The rows below fall into families. The same turns and mirrors carry the whole set onto itself and the rows of a family onto each other. For each named row, which other rows are in its family? Write them in the order they are listed.
These 30 rows form 5 families of 6 rows each.
Devof: [-15 -25  -9 -14 -12   3 -10   8   8   1   3]
nuzol: [ -8  18   8  38   4  -3   3   2  -2 -12 -19]
Zorid: [  6  -4   0 -19 -18  25   5  14 -12   1  30]
Karir: [-22  22  11  12  -9 -13  -3  -4  -5 -10 -27]
zis: [-16 -16  -6  20   6  -8  -3 -10   3  -7  -1]
laboz: [ 13  37   7  -5 -18  20  15  27 -13   9  13]
ruf: [ -1  47   5  11 -15  10  12  -2  -6 -22 -17]
nol: [ 19  39   7  -7 -22  12   4  30 -10  -8  12]
tulep: [-11  -6 -27   8   1  -4   5  -7  21  -9  -7]
vuf: [-10  42  21  -1 -23   5   0   7 -16  -5 -16]
feso: [ 10 -22 -14  -2  -5   6  -8  21  13 -13  15]
Sokib: [ 20   4  -4 -17 -19  18  -1  32   0 -11  24]
Sigu: [  7  33  13 -10 -22  21  10  12 -22   3  19]
sudug: [ -4  46  17  15 -13   2   9  -1 -21   0  -3]
Nagom: [  9  12 -10 -14 -24  40   1  16   7  -1  18]
Ginu: [  9  40   6  -5 -26  35   6  11  -5 -13   3]
vit: [ -7 -18  -7  24  10  -3   5   2   6 -18  -9]
Per: [ -2  23   0  31   1 -18  -6   7   7 -13 -17]
Kop: [ -1 -12 -12  22   4 -12 -10   9  17 -16  -6]
Rav: [  2  46  14  23  -9   9   9  13 -10   3  -8]
poger: [ -6 -28 -10  -4  -4  11   0   3   0  -3  20]
Gamar: [ 14   0  -8 -18 -13  20  15  27  -6   2  25]
fegup: [  3 -27 -15  -4   0   8  10  16   4 -11  14]
Nepu: [  9  49  10  16 -13  -6   1  17  -7 -10  -9]
nim: [-12  24 -12  17  -2  -8  10 -11   8 -20 -21]
Tese: [ -4  -6   1 -28 -25  22  -7  20  -2   4  14]
lugav: [  0 -11 -26  -8 -11  20  -1   7  21   0  12]
beg: [ -2  27  16 -21 -32  22  -3  19 -15   2   4]
Sisi: [-16  21   8  30   1 -11   2 -12  -8  -5 -13]
tol: [-24 -10  -4   5  -4 -14  -8  -4   8  -6 -17]

The rest of the family of nim: ruf, tulep, Nagom, Ginu, lugav
The rest of the family of Sokib: nol, feso, Per, Kop, Nepu
The rest of the family of sudug: Zorid, zis, Sigu, poger, Sisi

The rows below fall into families. The same turns and mirrors carry the whole set onto itself and the rows of a family onto each other. For each named row, which other rows are in its family? Write them in the order they are listed.
These 20 rows form 4 families of 5 rows each.
galod: [  7  17  26 -22  14 -11  13   0  15  -3  14]
sor: [ 30 -21 -21  17   0  17  -2 -16  -4  -7  -1]
Lazer: [ 20 -19 -30  19   9  12   7  -4 -10  -5  -2]
pel: [ -8 -12 -26   9 -19   7  -1   5   6   2   2]
vir: [ 36 -19  25  -9  14  -3  20 -22 -11  -5  17]
zenut: [ 12 -17  25 -15  19 -24  28 -12   0 -21   9]
tadi: [ 38 -22   2   8  26  -2  16 -18 -10 -20   2]
Zok: [  0 -12  31 -24  -1 -19  26  -7   0   1  21]
roziv: [-15 -11 -29   7  -9  -2  13  12   2   0   3]
Veva: [-10  16   0 -13  -2  -2   5  15  17   8  13]
makil: [ 39 -23  -9  12   5  19   8 -16 -16   5   9]
Guken: [-17  -9  -1 -12 -20  -6  17  10   0  13  15]
zatas: [ 40 -23  14   2  16  -1   8 -27  -3 -21   4]
tatul: [  8 -16  31 -19   5 -23  17 -15   6 -19   9]
vuz: [  8  14 -22   5   0  19  -2  10  10  13   6]
Podub: [  4 -15 -26   9 -16  16   5   4  -9  16  11]
nul: [39  8 -9  7 17 20 -2 -7  3  2  5]
pas: [-22  -9   5 -15  -2 -24  24   7   6  -9   9]
kiz: [-23 -10   5 -13 -15 -18  11   4  14  -6   8]
gida: [ 38  10  22 -10  27   2   9 -12   7  -8  10]

The rest of the family of zenut: Lazer, tadi, roziv, pas
The rest of the family of zatas: sor, pel, tatul, kiz
The rest of the family of Guken: vir, Zok, makil, Podub

The rows below fall into families. The same turns and mirrors carry the whole set onto itself and the rows of a family onto each other. For each named row, which other rows are in its family? Write them in the order they are listed.
These 32 rows form 4 families of 8 rows each.
fid: [ -9   1 -22  30  16   2  -1  13  17  19  -3  11   4  11  10  20   5   9
  -1  -4 -20  -7   0  -8 -17 -23  12  -5 -20  21 -13]
vadus: [ -8  -5   4   5 -11  -3  -8 -18   1  10 -27 -12 -14 -19  10 -13 -17 -28
 -11  26  -4  20 -19   1   2  22   5  11  35  -9 -33]
bapot: [ 22  -4 -23 -16  -8  -1  10  13 -12 -25   1   2  -6 -16  26 -15  10 -15
 -18   2   6 -16  -1 -11 -11  -9   0  -2  22   3  -4]
Leb: [ 42   5   4 -15 -13 -13 -14   9 -16   2  13   4   6   3   3   7 -10  -3
   0  20  16 -28   1  17  12   1  -4  -2  14 -17  -4]
furo: [ -1   2  -5  24  16 -13  -9  -9   0  25  12  11  -1  14  21  17   5  10
   1 -11 -19 -20  -4  -4 -24 -19   6  -7 -15  26   2]
lamem: [  9   3  10 -21 -24   3  -4  12 -11  11 -23 -19  -9  -3 -11  -3  12 -26
   0  16  -4  16 -27  28  18  24  -3  17  25  13 -13]
vugo: [-23  13  -5  11  -5 -11 -45   0  29  28 -31   4  19  15   7   3  -7   8
 -25  16 -26   8   0 -33  -5   2 -18  13  -1  -1 -12]
Femi: [-16  11  -5   4  -9   0 -45  15  23  27 -48  22  23   7   2  17  -4  -3
 -16  18 -21  16   0 -15  -4   4 -25  17  12   7 -22]
Mesek: [ 32  -8 -27 -13  -2   6  -1  -3  -3 -17   0   1   3 -15  20 -18   4  -1
 -21   8  -8 -16   2  -1  -7   3   0   5  39  14   4]
lutif: [ -6  -7  17  25  -8  -8   3 -10  -3  11 -36  -9  -8 -30   1 -15  -8 -24
 -10  10   9  11 -12   2  -1  13  -7   6  39  -4 -25]
napub: [-17   2 -15  27  18   0 -13   6   3  21   6  16   3  -4  11  20  10  -1
  -2 -17 -14 -10  -6  -3  -6 -28  21  -6 -13  24 -11]
zud: [-21   3 -11  28   0  -3 -21   9  -4  25  23  14  10   7   7  17   9   5
   4  -3 -18 -10 -12  -2 -22  -7  20  -2 -10  31  -3]
rifep: [ -8   7  16  24 -15  -3 -23   8   2   9 -37  -4  17  35   3  -4  13  -6
  -9   9 -38  21 -19 -10   2 -16 -16  10 -12  10   9]
Rulu: [-17  -4   4  29 -13   9 -23  11  -7   0 -43  15  21  29  19   2  16  -6
  -7  12 -17  28 -16 -13   0  -9 -13   4 -16   2   8]
zemo: [  7  -8 -25   0   1  -3 -25 -20  24   6   4   8  16  18  11  16 -20   6
  12 -11 -19 -10  21  -2 -23   3   3  -2 -17  14  -6]
buni: [ -3  -3   2  -9 -29  -7  -6   8   5  18 -33 -18  -3  -2 -17   9  17 -22
   9   5  11   6  -5  21  16  25 -19   6  37  13 -10]
lekob: [  4 -10 -10   5  12  11 -34  -7  22  24  -7   1  13  14   5  33 -14  12
  -1 -14 -13  -7  16   1 -18  -3  -1  -3 -25  -3  -9]
Zabu: [ -6   5  10 -10  -7   4   0 -13  -7   5 -20 -14  -8 -26   1 -10 -13 -24
 -23  28  12  23 -21  -3   6  19   2  16  33  -3 -23]
vid: [  1 -14  -7  -1   6   4 -31  -4  27   9   2   4  24   5  -8  28 -20  -1
   0 -13 -14  -3  23   8 -20   1   4  -6 -23   7 -11]
padut: [ 17  -2 -21 -12  -7  -8  14   3 -13 -21   2   1   2 -19  16 -12   7 -30
  -8  11   6 -26  -4  -7   5  -1  11   7  24   3  -3]
vere: [ 28  10  11 -13  -7 -18   8 -10 -16  -4  21  -2   2   4   4   9  -2   1
  -2  18   0 -32   2  24   3   6   6  -3  13   0   2]
gubok: [-22  27  -5  -7 -10  -1 -35  -8  20  27 -41  16  29   8  14   3  -7   9
 -21  13 -25   8   0 -27  -1   4 -16  22   4   1  -9]
pezu: [ 35   4  16 -25 -18 -11  -3   5 -15   1  12  -6  11  -7   5  -4  -6 -15
   1   5  16 -26  -5  10   9  12   0  -8  12 -14  -1]
gotib: [-17   6  12  30  -6   0 -36  16   4   7 -40  -3   8  19   6   9  10  -9
 -11   6 -22  36 -19 -17   1 -21 -22  -4   0   6  -7]
vomo: [ -8   1  17 -20 -26  -9 -11  24  -1  15 -25  -3   4  -2 -19   7  14 -27
  -8  22   8  21 -15  14  10  16 -13  20  39   7  -8]
gev: [-10  -3   4  26 -18  -4 -30  16   3  20 -35   8   8  32   5   1   7   0
  -6  -4 -40  19 -12 -23   9 -10 -19  10 -14  12   0]
zit: [-25  26   0   0  -3  -6 -35  13  17  18 -43  19  31   8  16  13  -1  10
 -15  27 -13   7   1 -11  -9  17 -19  12  -4  -4  -4]
sif: [  0   0  17 -20 -27  -6   1  12  -6  22 -22 -16 -20   8 -11  10  17 -22
   3  12  -1  17 -21  11   7  29 -10  11  30  20  -6]
lili: [ 44  11   5  -7 -10 -11  -4  -2 -17   4  14  -3   5   3  -1  -4  -8  14
  -3  11   5 -12  -5  16  14   0  -6 -18  27  -2   8]
Zep: [-16  -1  11   0 -12  -2 -14   4 -12   1 -34  -8  -4 -30   9 -14  -6 -31
 -12  14  -3  29 -21   4  10   5  -7  10  37 -17 -24]
Biv: [ 21  -6 -18 -21 -14   4   8 -18  -7 -21   8   3  -1  -9  28 -13   4  -7
  -9  -6   1 -18   0   3 -13   3  17   2  19   4  -7]
togu: [-11 -11 -16   2  -1   3 -38 -15   2   4   7   4  16   0   2  25 -23   2
   2 -13 -25   3  17  -4 -28  14   4  -6 -20   4  -4]

The rest of the family of furo: Femi, zemo, vere, gotib, vomo, Zep, Biv
The rest of the family of buni: Mesek, lutif, zud, Rulu, zit, lili, togu
The rest of the family of Zabu: fid, lamem, vugo, lekob, padut, pezu, gev
The rest of the family of vid: vadus, bapot, Leb, napub, rifep, gubok, sif

The rows below fall into families. The same turns and mirrors carry the whole set onto itself and the rows of a family onto each other. For each named row, which other rows are in its family? Write them in the order they are listed.
These 35 rows form 7 families of 5 rows each.
kegon: [-42  -6  -8   1   8  26 -31 -30  51 -27 -10  26  30  32 -46  10 -37  -4
  27 -16 -10]
Nid: [-45  -5  35  16  25  14 -27 -11  25  34 -12  14  26  34 -24   5 -26   3
  33 -30 -26]
Rabiz: [-40 -11  28  32 -15 -14 -20 -44  53 -11 -12  18  16  -2   0 -12 -18   7
  50  11 -17]
medes: [-18 -27  22  42 -10  11   6  -1  26  13  -9   9  -4  11 -21  -6 -44   7
  25  -8   7]
lopar: [-51  -8  33  17  26   8 -27 -20  26  25  -7  28  28   5 -36   8 -36  12
  29 -28 -18]
noke: [-49  -3  25   9  28  10 -28 -11  27  18 -33   2  29  43 -19  -8 -27  -3
  43 -17 -28]
tozil: [-30 -10  40  38 -17  -6 -17 -37  49  12   3  19  13  17   9  -1 -10   8
  46  -2 -23]
Pase: [-57 -21 -17  20 -13  15 -25 -21  46  -5 -28 -15  13  26  -6  -6   8  -2
  43   3 -21]
Gemus: [-25 -23  10  36  -7   6   4  -4  28  -4 -30   0  -3  13 -22 -19 -48   0
  33   3   8]
pibam: [-50 -21  -3  26 -17  22 -23 -14  43  19  -7  -9  11  39  -1  11  15   2
  37 -13 -24]
vapun: [-36 -11  14   9 -10  33   4 -18  10  -4  -9 -19   4  50 -12  18 -16  11
  53   3   1]
Gume: [-48 -29   5  33 -16  22 -23 -19  41  24  14   8   9  11 -12  20  10  13
  28 -19 -17]
Mufo: [-38  -1  -6  -1   8  29 -30 -24  49 -24 -13  18  29  52 -35   6 -30  -9
  32 -17 -14]
gem: [-55  -6   3  14 -15  11  -9 -40  27 -32 -36  14  14  24 -42 -13 -24  39
  47 -14 -27]
sogek: [-39  -8  -1   7   8  28 -28 -30  49 -19   5  35  27  27 -46  17 -35  -1
  24 -21  -8]
guk: [-64 -27 -18  22 -11   8 -27 -29  49 -15 -22   0  15  -9 -23  -2  -4   8
  36   5 -12]
rab: [-50 -10  13  20 -17  16  -9 -42  28 -20 -11  29  14   7 -48   1 -25  48
  38 -25 -23]
toru: [-41  -8  24  25 -19  25  -8 -35  26   1   2  29  11  27 -40  10 -17  46
  35 -35 -30]
mil: [-57 -11  22  11  29   1 -27 -25  30   8 -25  17  31  -5 -42  -5 -41   8
  34 -14 -15]
gif: [-39  -3  20  21 -21  27  -9 -26  25   0 -14  14  11  56 -27   1  -8  37
  42 -32 -36]
kad: [-41 -20  19  16  -7  28   4 -30  12  -6  13   5   5   2 -33  29 -29  25
  41   0  13]
lel: [-31  -7  35  34 -19  -5 -17 -36  50   6 -10   8  13  28  14 -11 -10   3
  52   6 -25]
dek: [-22 -27  15  39  -9   6   6  -4  28   1 -19   9  -3   1 -25 -12 -49   7
  27  -1  11]
Fas: [-34  -3   1   3   6  34 -29 -22  49 -10  -3  22  29  57 -33  15 -25  -6
  27 -25 -16]
vifir: [-34  -6   5   8   7  33 -28 -24  48  -9  10  32  27  42 -37  20 -30  -1
  23 -28 -11]
razag: [-58  -6  15   6  30   2 -30 -19  30   3 -43   5  32  20 -31 -14 -36  -1
  41  -9 -22]
Zelit: [-34 -17  25  16 -11  36   5 -21   9   8  14  -4   2  32 -19  31 -19  20
  43  -6   5]
figek: [-36 -13  37  37 -16 -10 -17 -42  52   2   4  23  13  -3  -1  -3 -17   9
  46   3 -16]
Gal: [-20 -21  13  35  -9   9   5   4  25   2 -29  -4  -2  31 -12 -16 -42  -1
  33   0   4]
Zek: [-38  -9  26  31 -16 -10 -19 -39  52  -8 -21   9  15  16   9 -16 -14   2
  55  13 -22]
tifeg: [-47  -2   6  12 -19  20 -10 -30  26 -19 -37   3  14  53 -29 -14 -15  32
  51 -19 -37]
Vono: [-57 -31  -4  29 -14  13 -25 -29  45   5   4  14  12 -19 -27  15  -3  16
  27  -9  -9]
Naza: [-48 -20   5   9  -6  20   2 -33  15 -26 -12  -6   8   0 -35  15 -32  20
  50  13  14]
vupa: [-15 -23  21  40 -11  14   6   5  24  15 -17   0  -4  28 -13  -9 -40   1
  28  -8   3]
Totov: [-46 -14   3   5  -6  23   3 -25  14 -26 -23 -21   7  31 -21   9 -25   9
  56  16   8]

The rest of the family of pibam: Pase, Gume, guk, Vono
The rest of the family of Totov: vapun, kad, Zelit, Naza
The rest of the family of vifir: kegon, Mufo, sogek, Fas
The rest of the family of Gal: medes, Gemus, dek, vupa
The rest of the family of Nid: lopar, noke, mil, razag

The rows below fall into families. The same turns and mirrors carry the whole set onto itself and the rows of a family onto each other. For each named row, which other rows are in its family? Write them in the order they are listed.
These 32 rows form 4 families of 8 rows each.
Sak: [ 26 -35  22  25  -8  18   3  32  -4  30 -14   4  30 -18  15 -25  13  18
  -7 -10  17 -18]
navak: [ 13   0  22   4  18 -35  -5  -5  24   5  -9   5  10 -12 -10   7 -19   7
  11  -9 -12 -28]
zomi: [ 23  -1  22 -17  -8   1  -9  34  -8   2  11   3  14 -28  -2  15  -8   3
  14  -3  33  -3]
mon: [ 15 -25 -26  15   3   0   7  16  21  15  -6  18  35 -16   2  -3 -29   2
 -28 -23 -12  -4]
Sekiz: [ 18  -9  26   0   9 -34  -6  -2  25   2 -15   4   5  -2 -10  -2 -21   1
  11 -16 -11 -23]
fitam: [ 18   3  12 -21 -13   6 -17  37 -17  -2   2   8  23 -30  -6  19  -7   3
  12   0  19  -5]
biva: [ 24 -10  15   5  -7   6   5   2   0  -1 -13  18  37  22   6  -4   4 -12
  29  23  -9  -1]
dasa: [  3   7   5  19   8 -11 -23  26  13  14 -39  19  36   1 -15  19 -15  24
  -9  14  10  13]
dudev: [ 21   4  16 -10 -16   2 -12  37 -18   6  11   4  15 -36  -1  15  -7   1
  14   2  23  -2]
gubos: [  6  21  10  21   8 -14 -19  15  11  19 -38  11  28  -3 -20  26  -6  23
  -8  10  10   9]
pozaf: [ 13 -12  24  -3  23 -32 -16   5  19   2 -12   8   9 -13 -16  -3 -21   4
  15  -7 -16 -29]
mub: [  5 -25 -17   2 -17   6 -27  11   6  35  18   1  22 -23   2 -19   5  -6
  15 -10  -8  22]
Lukub: [ 24 -13  -3  11  21  15 -18  19  -7  27 -39  16  14 -15 -38 -14  19   0
  -9 -21 -18 -11]
Lok: [ 26 -15   1  11  27   7 -20  11   1  35 -28   9   4 -19 -40 -15  16  -3
  -6 -27  -8  -3]
gekat: [ 18 -25 -20  24  10   0  12  15  29  22  -8  17  30 -10   2  -4 -23   8
 -29 -23   5   5]
nuzir: [ 16 -19 -23  28   7  -9  13  13  25  15  -6  21  26 -18   4  -4 -26   8
 -24 -24  -7   0]
fut: [ 16 -18 -21  26   6   1  13  10  24  25  -8  12  32 -18   2   0 -19  10
 -33 -25  -5 -10]
runoz: [ 21  -5  -7  17  22  10 -16   6   0  37 -30   9  12 -21 -37 -10  21   3
  -9 -25 -18  -9]
gufaz: [ 29  -9  19  13  -9   4   7  -4  -3   6 -10  19  35  16   9  -8  11  -5
  34  19  -2   7]
Tas: [ 26  -8  17   7  -3   4   1  -3   4   9  -9  16  31  23   2  -2   9 -11
  33  22   4  16]
mevut: [21  3 15 12 -9  6  5 -3  0  7 -7 12 35 18  8  5 13 -6 30 26  0  4]
sef: [ 19 -40  22  13  -1  21  -3  35  -1  23 -13   6  34 -16  14 -23  12  24
   0  -5  18 -23]
repun: [  4 -19 -16   8  -9  12 -26   9   1  42  22  -1  29 -31   2 -14  12  -1
  13  -1  -8  13]
Rapu: [ 22  -6  30   0  11 -37  -9  -3  13   3 -13   8   8 -16 -12  -1 -21   5
  17 -12 -11 -24]
purur: [ 21   8  20 -16 -13   2  -9  24 -14   5  11   0  20 -31   0  20  -1   5
  17   0  21 -11]
zofig: [  6  18   7  27   2 -15 -17  26   9  13 -35  18  24   0 -13  20 -10  19
  -4  16  11  19]
Bofod: [  6 -21 -18  11  -7   6 -26   8   0  38  15   9  24 -30  -2 -23   9  -2
  19  -6 -14  22]
gires: [ 29  -7   4  18  20   4 -18  12  -7  35 -38  13  11 -21 -40 -12  14   1
 -10 -23 -13  -5]
goba: [  5  16   6  15  -1 -14 -23  26  13  14 -39  13  20   1 -20  21  -8  18
  -8   3  13  20]
nelip: [ 21 -31  19  20  -5  24   4  22  -1  32  -9   1  34 -14  17 -22  24  22
   1  -7  14 -21]
fol: [  2 -27 -15   5  -4   9 -34  12   1  37  14   6  32 -22  -2 -20   4  -5
  19   7 -14  18]
kasa: [ 23 -34  23  17 -12  24  -1  31   0  28 -18   1  25  -6  13 -25  22  17
  -1 -12  18 -14]

The rest of the family of Tas: zomi, Sekiz, mub, Lok, gekat, goba, kasa
The rest of the family of pozaf: mon, fitam, biva, dasa, Lukub, sef, fol
The rest of the family of mevut: navak, gubos, fut, runoz, repun, purur, nelip

